grid =
[[113 108 113 117 115 135 114 127 110]
 [138 140 134 134 137 139 136 135 148]
 [137 141 134 129 134 120 137 124 142]
 [116 112 118 121 123 126 114 125 118]
 [142 145 137 131 142 123 139 122 149]]
grid[-5][-9]: 113
grid[-1]: [142, 145, 137, 131, 142, 123, 139, 122, 149]
grid[-4]: [138, 140, 134, 134, 137, 139, 136, 135, 148]
grid[-4][-2]: 135
grid[:, -8]: [108, 140, 141, 112, 145]
grid[1][0]: 138
grid[3][-5]: 123
grid[-2][-4]: 126
grid[-3][-1]: 142
grid[-2]: [116, 112, 118, 121, 123, 126, 114, 125, 118]
grid[-5][-2]: 127
grid[-5][5]: 135
grid[1][2]: 134
grid[2][-2]: 124
grid[:, -3]: [114, 136, 137, 114, 139]
grid[-5]: [113, 108, 113, 117, 115, 135, 114, 127, 110]

m = [133 128 105 110]
m[0] -> 133
m[1] -> 128
m[-2] -> 105

X =
[[121 125 102 131 115]
 [142 114 126 130 128]
 [129 130 115 130 130]
 [140 116 128 132 129]
 [126 127 130 138 129]
 [122 130 130 139 128]
 [125 129 130 136 129]]
X[0][0]: 121
X[5][4]: 128
X[2][1]: 130
X[:, 0]: [121, 142, 129, 140, 126, 122, 125]
X[5][0]: 122
X[5][1]: 130
X[6]: [125, 129, 130, 136, 129]
X[2][3]: 130
X[:, 3]: [131, 130, 130, 132, 138, 139, 136]
X[3][0]: 140
X[0][2]: 102
X[3][3]: 132
X[6][0]: 125
X[6][1]: 129
X[:, 1]: [125, 114, 130, 116, 127, 130, 129]

a =
array([[126, 144, 102, 111, 127, 126, 122, 141, 123, 125],
       [106, 155, 133, 118, 135, 119, 103, 128, 132, 114]])
a[0, 0] -> 126
a[:, 6] -> [122, 103]
a[1] -> [106, 155, 133, 118, 135, 119, 103, 128, 132, 114]
a[0, 6] -> 122
a[1, 8] -> 132
a[0, 5] -> 126
a[0] -> [126, 144, 102, 111, 127, 126, 122, 141, 123, 125]
a[0, 2] -> 102
a[1, 7] -> 128
a[0, 9] -> 125

x =
[[126 131 130 119 134 147 144 142 137 133]
 [134 125 127 157 142 140 132 130 140 120]
 [131 138 128 118 130 130 119 134 148 144]
 [142 133 124 126 127 157 142 140 132 130]
 [125 123 126 127 157 142 139 132 130 141]
 [127 137 133 123 126 126 157 142 139 131]
 [130 145 141 137 133 123 126 127 157 141]
 [128 141 137 133 123 126 127 157 142 139]
 [121 119 135 148 145 142 137 133 123 126]
 [128 119 131 130 119 133 147 145 142 137]
 [115 135 148 145 142 138 133 124 126 127]
 [123 147 145 141 137 133 123 126 127 158]
 [133 128 119 131 130 118 134 147 145 141]
 [126 130 120 134 148 144 141 138 133 123]]
x[0,0] -> 126
x[:, 6] -> [144, 132, 119, 142, 139, 157, 126, 127, 137, 147, 133, 123, 134, 141]
x[-8,3] -> 137
x[5,9] -> 131
x[-14,8] -> 137
x[0,-1] -> 133
x[13,-9] -> 130
x[-12,6] -> 119
x[-13] -> [134, 125, 127, 157, 142, 140, 132, 130, 140, 120]
x[:, -7] -> [119, 157, 118, 126, 127, 123, 137, 133, 148, 130, 145, 141, 131, 134]
x[-10,-9] -> 123
x[-11,4] -> 127
x[-5,7] -> 145
x[-2] -> [133, 128, 119, 131, 130, 118, 134, 147, 145, 141]
x[8] -> [121, 119, 135, 148, 145, 142, 137, 133, 123, 126]
x[-7] -> [128, 141, 137, 133, 123, 126, 127, 157, 142, 139]
x[11] -> [123, 147, 145, 141, 137, 133, 123, 126, 127, 158]
x[-10,7] -> 132
x[-9,8] -> 139
x[12,6] -> 134
x[-5] -> [128, 119, 131, 130, 119, 133, 147, 145, 142, 137]
x[-4,-2] -> 126
x[-2,4] -> 130
x[4,4] -> 157
x[-7,-5] -> 126
x[-10] -> [125, 123, 126, 127, 157, 142, 139, 132, 130, 141]
x[-4] -> [115, 135, 148, 145, 142, 138, 133, 124, 126, 127]
x[3,6] -> 142
x[-13,-1] -> 120
x[2,7] -> 134
x[5,1] -> 137

A =
[[115 116 138 102 144]
 [113 139 145 123 143]
 [120 138 130 141 128]
 [117 142 133 131 125]
 [118 138 129 142 134]
 [112 122 146 122 148]
 [125 136 129 138 132]
 [134 131 120 132 129]
 [121 135 129 137 129]
 [135 131 121 132 129]]
Indices start at 0.
row 0 col 0 -> 115
row 0 col 3 -> 102
row 8 col 2 -> 129
row 2 col 2 -> 130
row 6 col 1 -> 136
row 5 col 4 -> 148
row 0 col 4 -> 144
row 5 col 0 -> 112
row 6 col 2 -> 129
row 8 col 1 -> 135
row 7 col 1 -> 131
row 6 col 4 -> 132
row 9 col 1 -> 131
row 4 col 1 -> 138
row 6 col 0 -> 125
row 6 col 3 -> 138
row 3 col 0 -> 117
row 9 col 2 -> 121
row 1 col 2 -> 145
row 1 col 0 -> 113

M =
[[128 144 120 137 108 129 141 121 119 128]
 [130 147 124 139 118 127 120 130 124 125]
 [119 109 129 115 134 130 134 124 131 127]
 [115 112 126 116 127 131 139 120 128 125]
 [143 133 137 135 143 125 109 141 134 133]
 [133 147 125 140 120 127 121 131 124 127]
 [143 138 135 137 141 125 106 142 133 131]
 [118 110 127 116 128 131 143 120 129 127]
 [138 146 124 142 113 128 144 125 120 134]
 [113 119 120 120 115 132 149 115 123 124]
 [128 108 131 118 134 130 148 123 130 135]]
M[0, 0] -> 128
M[:, 9] -> [128, 125, 127, 125, 133, 127, 131, 127, 134, 124, 135]
M[10, 7] -> 123
M[7, 2] -> 127
M[5, 5] -> 127
M[6, 9] -> 131
M[2, 4] -> 134
M[9, 2] -> 120
M[3, 8] -> 128
M[9, 4] -> 115
M[4, 1] -> 133
M[2] -> [119, 109, 129, 115, 134, 130, 134, 124, 131, 127]
M[0, 5] -> 129
M[6] -> [143, 138, 135, 137, 141, 125, 106, 142, 133, 131]
M[8] -> [138, 146, 124, 142, 113, 128, 144, 125, 120, 134]
M[9, 9] -> 124
M[5, 8] -> 124
M[10] -> [128, 108, 131, 118, 134, 130, 148, 123, 130, 135]
M[4, 6] -> 109
M[2, 2] -> 129
M[5, 2] -> 125
M[8, 0] -> 138
M[1] -> [130, 147, 124, 139, 118, 127, 120, 130, 124, 125]
M[:, 3] -> [137, 139, 115, 116, 135, 140, 137, 116, 142, 120, 118]
M[6, 8] -> 133
M[:, 5] -> [129, 127, 130, 131, 125, 127, 125, 131, 128, 132, 130]
M[10, 6] -> 148
M[4, 7] -> 141
M[:, 0] -> [128, 130, 119, 115, 143, 133, 143, 118, 138, 113, 128]
M[9, 7] -> 115
M[3, 9] -> 125
M[:, 2] -> [120, 124, 129, 126, 137, 125, 135, 127, 124, 120, 131]
M[7, 4] -> 128
M[9] -> [113, 119, 120, 120, 115, 132, 149, 115, 123, 124]
M[1, 4] -> 118
M[8, 5] -> 128
